128 stands for zero in the data rows.
Here are some numbered points:
[127 131 173 127 124 136 143 127 124 133 142 161 147 141 139 122] 0
[119 101 134 155 118 104 112 149 106 119 104 126 126 109 122 121] 1
[130 118 136 115 120 127 172 139 116  91 130 126 132 132 124 128] 2
[119 125 126 137 124 124 136 122 121 125 141 110 122 131 149 143] 3
[139 118 120 133 122 142 124 132 107 115 110 123 142 134 132 128] 4
[128 124 124 126 123 123 145 150 126 115 128 128 135 130 122 113] 5
[136 119 122  99 123 136 127 123 120 114 126 125 133 132 119 154] 6
[123 142 125 125 116 118 157 137 123 121 135 147 113 131 143 138] 7
[133 127 104 125 109 133  96 150 128 117 141 135 122 134 120 124] 8
[119 137 120 131 117 133 130 125 129 119 135 125 150 123 127 131] 9
[114 126 116 125 105 109 101 133  69 118 109 136 122 105 138 126] 10
[156 137 103 116 125 142 122 101 129 113 110 104 113 138  97 134] 11
[148 134 100 116 123 164 143 123 130 122 130 124 126 131 123 123] 12
[142 170 192 114 188 145 157 110 183 249 157 157 207 195 114  90] 13
New points follow, each followed by the numbers of its five nearest points above, looking only along the 4 directions in which the numbered points spread most, nearest first.
[151 123 144 132 132 158 128 118 141 111 128 104 113 128 128 140] 6 12 9 4 5
[125 120 125 138 124 102 110 130 117 119 116 114 136 107 145 142] 4 1 10 8 3
[158 134 138 103 114 159 123  97 122 118  85  97  85 138 110 145] 11 12 6 4 8
[151 136 110 118 126 131 113 104 122 126 122 123 144 133 124 126] 6 12 9 8 4
[146 134 118 113 130 133 123 123 125 135 145 121 137 148 128 133] 9 12 6 3 8
[125 159 183 131 146 135 253 118 169 219 139 146 172 155  72  86] 13 0 5 2 9
[  4  73 116 243 112 102 114 242  98 118 135 160 132  61 179 131] 10 1 7 3 5
[135 131 110 120 117 144 127 105 140 127 108 110 114 143 114 144] 12 11 6 4 9
[144 119 111 122 123 130 124 127 133 122 119 116 121 130 127 126] 6 4 9 12 8
[128 123 100 138 128 129 128 146 137 131 154 133 138 133 125 112] 9 3 6 5 8
[108 129 127 126 117 106 121 126 131 119 147 128 142 134 147 118] 3 9 7 5 8
[137 133 125 118 124 124 125 112 138 124 141 124 125 152 129 131] 9 6 12 3 5
[138 125 132 132 117 117 129 158 117 121 171 142 121 122 138 133] 7 3 9 5 8
[119 126 119 132 104 132 128 144 133 122 137 143 136 135 135 119] 3 9 7 5 6
[130 130 154 119 132 143 145 118 146 127 136 114 130 128 128  89] 5 9 0 6 3
[138 140 128 105 141 132 111 137 154 118 126 116 130 147 101 154] 12 6 9 11 4
